In the data rows, 50 means zero.
The rows fall into hidden groups. Groups can overlap: rows of different groups may look alike.
Each row in order, then its group:
[44 60 49 16 50 17 58 16 50 76 68 44 59 58 31 48 55 66 31 46 16 62 37 46
 73 66 49 58 48 62 47 33 51] Z529
[82 73 52 47 50 46 34 53 52 67 55 55 41 46 53 52 61 53 47 47 46 52 44 56
 42 57 61 50 51 59 60 61 57] Z529
[67 53 40 50 53 65 49 52 50 37 53 50 50 46 52 38 57 56 54 49 51 50 46 46
 45 50 45 46 65 42 52 53 63] Z714
[49 53 39 50 47 49 47 56 36 61 63 62 53 51 63 44 41 49 46 48 49 49 46 42
 45 51 52 52 55 44 42 57 54] Z130
[40 60 49 45 43 44 42 67 40 54 65 51 52 45 70 52 56 40 55 60 52 65 61 47
 45 53 54 65 49 46 41 36 50] Z130
[36 70 65 30 58 26 53 53 40 54 52 52 37 58 34 55 55 52 42 41 39 43 55 54
 58 50 41 48 41 55 62 44 47] Z529
[55 65 58 37 42 54 48 35 65 66 48 71 45 52 46 61 49 54 50 50 51 35 45 58
 46 40 65 40 43 45 60 65 45] Z714
[40 71 56 49 46 58 48 46 53 64 56 70 44 49 55 55 43 55 48 47 52 35 42 56
 50 44 55 40 58 41 64 62 47] Z714
[32 77 46 46 76 11 48 54 17 45 49 60 34 25 35 63 77 64 60 34 72 37 36 62
 37 47 44 82 54 28 89 55 67] Z529
[62 58 41 45 36 62 51 54 58 46 47 30 65 59 47 31 46 54 45 39 44 62 42 32
 64 60 41 54 53 80 41 38 43] Z714
[74 44 40 50 53 57 56 54 53 37 42 37 61 61 62 40 49 60 57 65 53 61 48 47
 48 61 41 53 65 51 51 44 48] Z714
[52 52 43 40 54 41 28 35 43 60 51 56 40 37 41 54 46 36 42 35 60 38 51 37
 59 29 63 38 39 35 41 70 52] Z529
[58 69 57 34 53 23 37 51 61 60 46 55 39 44 57 57 41 47 57 56 50 43 43 42
 46 49 47 43 51 39 44 50 44] Z529
[77 50 37 26 54 72 32 42 43 48 69 60 42 54 51 45 24 47 51 59 41 49 59 44
 41 41 52 41 41 38 42 67 51] Z130
[30 47 77 84 99 66 30 49 16 51 57 40 49 32 52 55 54 50 49 56 74 41 53 58
 48 36 55 50 49 34 35 47 66] Z529
[44 49 64 50 48 45 54 51 61 42 49 49 53 60 54 38 46 47 46 69 41 67 56 56
 45 58 45 55 48 45 46 41 52] Z529
[60 62 49 38 42 60 58 51 54 55 55 52 48 58 58 65 46 58 55 49 52 53 39 45
 56 47 49 53 53 44 54 43 43] Z714
[63 59 47 44 43 67 46 60 49 45 65 48 53 49 67 33 42 44 48 60 48 54 49 51
 38 65 45 58 59 40 49 42 49] Z130
[55 57 53 71 63 61 31 41 30 36 35 65 52 45 57 46 73 49 53 51 75 38 54 44
 38 49 53 50 55 59 57 53 52] Z714
[56 50 36 44 43 52 41 47 47 54 43 56 51 54 47 61 47 40 52 45 55 43 53 34
 56 29 51 42 52 36 49 60 54] Z714
[44 51 46 40 46 55 49 61 42 51 47 49 57 51 49 55 43 49 56 50 53 54 53 45
 56 45 53 56 62 47 49 47 59] Z529
[42 35 67 64 93 36 45 65 46 44 35 30 40 36 47 59 57 50 50 51 45 43 36 52
 51 64 49 80 63 51 54 54 56] Z529
[54 34 52 52 48 51 48 71 56 45 50 30 62 59 59 52 56 51 52 50 48 52 53 49
 59 60 44 59 64 49 44 34 50] Z714
[35 44 63 53 54 52 52 51 43 57 59 58 42 39 58 55 48 51 51 57 49 58 53 51
 47 45 61 49 47 45 51 56 56] Z529
[43 47 60 58 52 50 48 67 55 40 41 34 60 58 63 48 48 48 56 54 41 50 48 49
 45 58 43 61 62 54 47 39 48] Z714
[25 61 53 51 55 62 64 40 52 52 46 70 45 37 49 62 49 58 48 48 51 34 51 72
 45 23 50 31 46 40 61 69 43] Z714
[51 35 59 67 42 48 53 46 60 53 41 38 62 50 49 62 53 58 59 44 46 49 53 43
 60 60 64 47 46 50 55 44 52] Z714
[38 54 55 45 43 62 70 68 38 29 58 50 41 56 52 48 41 54 44 53 50 52 57 52
 45 48 25 52 52 51 42 49 44] Z714
[57 33 57 73 53 64 40 76 47 41 43 27 60 67 46 32 52 47 42 42 53 54 60 51
 61 49 44 55 59 53 34 36 60] Z714
[39 36 77 61 52 33 54 45 48 55 48 54 59 44 47 58 46 54 37 56 43 58 57 51
 57 47 60 55 36 54 44 56 53] Z130
[32 49 61 62 49 53 60 58 44 31 59 52 57 56 61 33 44 50 42 52 42 62 57 57
 50 59 32 58 49 39 33 39 43] Z529
[72 60 38 42 48 63 58 54 49 51 62 48 47 55 57 35 52 50 56 63 54 65 48 49
 39 56 42 51 59 56 43 50 54] Z130
[75 70 34 39 34 28 43 53 51 59 39 50 36 51 35 69 72 62 52 23 54 44 30 49
 50 55 45 64 48 57 69 42 47] Z529
[61 59 49 47 44 52 48 57 56 42 51 47 49 57 63 42 45 48 53 54 49 52 52 55
 56 51 41 55 55 60 56 34 51] Z714
[60 63 43 49 41 54 59 57 54 46 50 48 52 51 58 55 45 58 47 55 46 58 44 50
 43 50 44 59 58 45 53 44 50] Z714
[82 42 24 60 40 72 34 36 65 65 62 72 38 44 63 57 46 53 52 56 65 37 49 54
 50 31 50 31 60 50 66 56 52] Z714
[69 46 39 48 45 59 59 40 47 25 38 49 76 63 62 48 54 58 46 52 51 45 58 34
 56 49 58 63 58 56 54 53 40] Z714
[57 32 35 51 61 52 46 44 31 58 36 52 48 55 47 43 37 38 59 50 58 49 51 36
 53 23 39 45 48 45 55 54 46] Z714
[42 31 68 57 40 39 57 48 55 61 35 53 64 53 31 61 48 53 56 37 42 44 48 44
 57 44 51 44 39 53 61 60 45] Z714
[74 60 46 49 52 61 62 59 38 31 46 29 60 65 48 26 53 52 50 57 53 71 54 42
 46 61 32 56 49 58 46 47 59] Z714
[41 30 55 66 53 52 51 36 50 70 40 61 54 41 52 64 51 48 45 41 63 39 49 63
 43 51 73 48 45 52 61 51 48] Z529
[30 40 61 48 57 43 44 46 38 54 52 52 62 49 48 61 61 42 58 44 61 48 57 47
 59 34 59 38 52 49 50 44 41] Z714
[68 51 40 52 48 55 60 65 47 27 42 32 72 60 61 39 56 50 55 63 46 58 60 42
 50 50 44 53 58 60 43 47 52] Z714
[31 44 41 63 62 60 43 39 45 38 44 63 63 34 58 65 54 51 56 53 64 32 52 62
 29 39 69 39 52 42 66 76 58] Z529
[49 91 50 41 77 36 28 37 18 42 75 59 56 43 20 57 56 54 47 45 71 41 49 69
 47 53 31 55 34 28 43 67 63] Z529
[62 37  9 59 27 43 30 25 61 48 70 55 48 59 44 47 54 41 42 48 29 55 51 52
 58 54 45 62 45 57 50 34 45] Z529
[65 46 39 43 30 54 42 49 68 49 51 36 60 66 49 38 56 56 51 49 54 59 50 38
 51 66 50 45 50 58 39 30 43] Z714
[47 48 30 50 40 52 39 51 36 46 48 52 57 50 61 37 60 44 63 60 64 45 54 33
 44 53 49 47 53 45 33 54 51] Z529
[49 59 51 43 44 54 57 55 55 46 45 48 51 58 63 53 47 47 60 45 50 53 44 57
 55 57 47 44 55 57 48 40 44] Z714
[40 37 67 63 54 47 51 47 55 63 37 59 51 39 46 58 50 47 47 51 48 48 47 58
 46 49 61 35 53 44 63 57 41] Z714
[50 48 67 40 34 48 24 52 72 85 36 55 45 60 58 53 39 53 69 47 47 44 24 41
 55 52 71 36 62 64 74 33 45] Z714
[40 18 39 61 90 79 99 57 84 12 36 51 24 34  7 42 44 47 31 40 20 29 81 65
 42 59 30 28 46 77 30 60 57] Z529
[40 62 65 39 73 32 58 36 51 47 51 59 39 51 20 55 46 59 43 60 44 36 44 63
 51 48 29 48 39 56 53 52 63] Z529
[42 39 58 56 44 60 42 62 41 36 51 34 58 67 61 35 42 55 52 52 44 50 46 63
 59 61 43 59 48 55 41 32 45] Z714
[44 39 37 57 64 60 54 39 49 49 38 60 58 37 53 69 62 60 54 50 60 27 57 69
 26 36 75 47 48 45 55 74 49] Z529
[51 50 28 61 43 45 35 48 35 51 42 53 55 47 57 36 58 48 64 50 64 41 50 39
 49 36 49 51 58 35 42 53 50] Z529
[73 44 50 54 53 65 49 44 44 41 54 45 43 57 54 42 59 58 56 60 60 58 54 52
 44 59 39 51 57 48 45 44 59] Z714
[38 33 71 58 53 40 40 61 55 55 49 45 49 54 54 49 41 42 48 62 41 53 52 48
 56 56 53 61 57 57 43 41 48] Z529
[65 64 41 42 40 68 37 43 67 55 57 57 42 45 61 53 45 54 50 53 43 45 44 52
 43 55 65 44 58 66 49 47 57] Z130
[43 36 49 66 57 59 54 50 61 50 31 54 62 51 52 54 52 52 55 47 64 35 49 58
 32 50 69 40 53 50 53 61 50] Z529
[42 26 72 69 61 37 50 47 47 53 53 49 50 49 53 51 50 45 41 44 44 53 60 50
 49 57 63 49 43 53 42 53 47] Z130
[60 72 60 23 59 33 24 45 61 67 43 43 50 41 62 64 45 52 60 66 57 47 32 44
 62 48 54 52 46 55 54 42 34] Z529
[52  9 59 58 76 46 88 51 69 31 48 60 19 33  0 37 44 44 33 38 32 49 71 69
 65 72 37 31 41 67 29 47 53] Z529
[28 46 54 58 44 55 56 41 51 49 42 62 49 45 41 52 43 57 53 58 56 33 46 59
 49 34 60 38 49 44 57 61 44] Z714
[44 30 53 48 51 46 36 57 37 48 43 44 62 54 58 51 74 44 58 45 50 62 56 43
 57 57 52 55 60 47 48 34 40] Z714
[61 61 47 49 37 49 60 54 56 53 45 49 63 56 55 40 54 56 50 56 49 62 50 47
 54 52 51 62 54 48 49 48 43] Z714
[58 38  8 44 39 35 49 35 63 67 55 61 69 70 37 49 55 43 28 75 13 53 51 46
 48 42 83 60 57 47 67 34 48] Z529
[75 57 38 39 49 70 50 43 46 40 74 58 39 56 63 36 38 55 53 62 54 53 59 42
 45 62 40 58 52 57 43 46 54] Z130
[54 59 36 54 40 56 45 51 61 42 51 44 45 54 58 42 57 46 58 52 60 47 46 45
 54 58 47 34 60 47 42 42 51] Z714
[40 79 55 41 34 45 59 43 59 57 65 56 46 37 60 45 29 57 46 47 41 37 36 55
 51 26 34 29 43 47 41 56 32] Z714
[66 67 39 49 34 53 46 58 43 39 63 45 53 56 57 41 56 49 61 59 51 61 48 44
 46 59 38 52 54 57 29 41 53] Z529
[65 50 26 50 53 58 33 54 34 57 57 60 43 45 48 48 43 41 47 49 59 44 51 25
 56 33 48 44 46 39 41 58 53] Z130
[52 22 33 55 55 56 63 48 56 29 32 64 57 41 49 65 54 50 47 46 62 30 54 57
 33 53 69 41 52 59 54 72 55] Z130
[38 43 57 60 47 50 42 42 58 68 43 62 47 36 53 50 55 46 50 48 60 48 49 64
 52 54 65 45 42 49 57 55 53] Z529
[38 60 49 46 42 48 52 61 40 58 66 56 57 48 57 54 51 44 46 41 51 55 47 37
 53 47 49 67 54 47 44 48 57] Z130
[35 26 69 59 84 35 82 41 73 43 42 57 59 25 18 53 57 43 30 43 44 42 44 59
 62 63 65 44 25 48 41 73 49] Z529
[42 30 63 70 49 52 46 58 48 51 41 41 64 48 42 55 51 50 44 48 50 59 45 59
 60 61 58 58 46 52 51 53 48] Z529
[39 50 65 48 45 44 52 55 58 55 49 42 52 55 56 49 41 51 53 59 36 53 51 54
 59 59 42 55 53 51 50 43 39] Z714
[40 53 61 54 52 45 57 60 48 45 51 47 53 55 51 45 46 58 59 58 49 62 43 53
 53 54 52 51 63 53 52 37 56] Z714
[66 59 43 46 42 67 44 59 51 43 38 28 57 65 54 36 55 55 54 42 51 58 41 48
 64 67 27 37 47 64 36 30 52] Z714
[27 34 62 63 55 47 51 48 52 64 47 61 46 48 43 59 54 41 49 41 55 43 57 52
 59 39 66 39 51 39 54 59 50] Z714
[46 58 42 33 54 35 49 35 50 56 68 50 56 58 23 61 49 50 32 57 38 56 46 59
 58 54 51 71 48 46 48 35 46] Z529
[33 35 80 70 48 40 38 61 44 66 58 40 60 59 54 46 45 50 39 56 41 68 54 46
 55 64 54 56 48 64 47 41 52] Z130
[31 36 68 62 53 45 53 58 43 42 49 31 53 59 52 56 55 44 41 49 40 71 68 50
 59 45 55 65 38 60 53 49 48] Z130
[30 35 56 37 65 19 58 58 50 54 42 54 28 57 37 62 60 56 50 37 57 35 41 49
 41 56 51 66 55 50 61 52 63] Z529
[87 64 49 44 34 40 41 48 47 68 65 27  7 50 54 50 36 42 53 32 37 77 40 35
 32 41 41 58 44 50 58 51 59] Z529
[82 48 49 38 33 45 38 52 59 74 63 52 20 55 60 70 36 46 59 38 48 65 42 45
 33 45 57 64 53 47 73 44 54] Z529
[71 67 36 49 36 69 44 54 56 49 63 46 53 56 61 39 44 53 51 56 51 64 46 38
 46 68 39 46 48 60 32 46 50] Z130
[51 45 49 45 45 54 48 26 51 44 44 64 49 44 41 65 48 51 54 40 56 37 47 47
 59 29 43 32 33 48 47 66 50] Z714
[36 54 64 47 48 50 47 60 50 60 59 56 56 56 56 45 44 44 42 55 52 56 56 42
 47 61 56 65 56 45 47 42 53] Z130
[67 64 26 42 48 69 48 51 51 50 65 57 46 53 59 53 36 43 44 50 51 52 50 41
 52 47 43 58 49 48 51 58 56] Z130
[31 46 62 50 45 37 59 34 46 56 46 58 54 36 50 54 55 43 49 44 55 39 48 51
 58 33 52 31 45 48 54 55 44] Z714
[42 57 54 46 36 52 53 56 56 52 62 52 46 49 57 53 39 51 44 58 45 50 49 53
 47 53 45 53 51 46 41 47 44] Z529
[40 61 63 48 40 49 55 56 47 58 59 53 47 50 55 56 44 47 46 53 48 54 51 53
 45 52 46 63 57 55 48 50 55] Z529
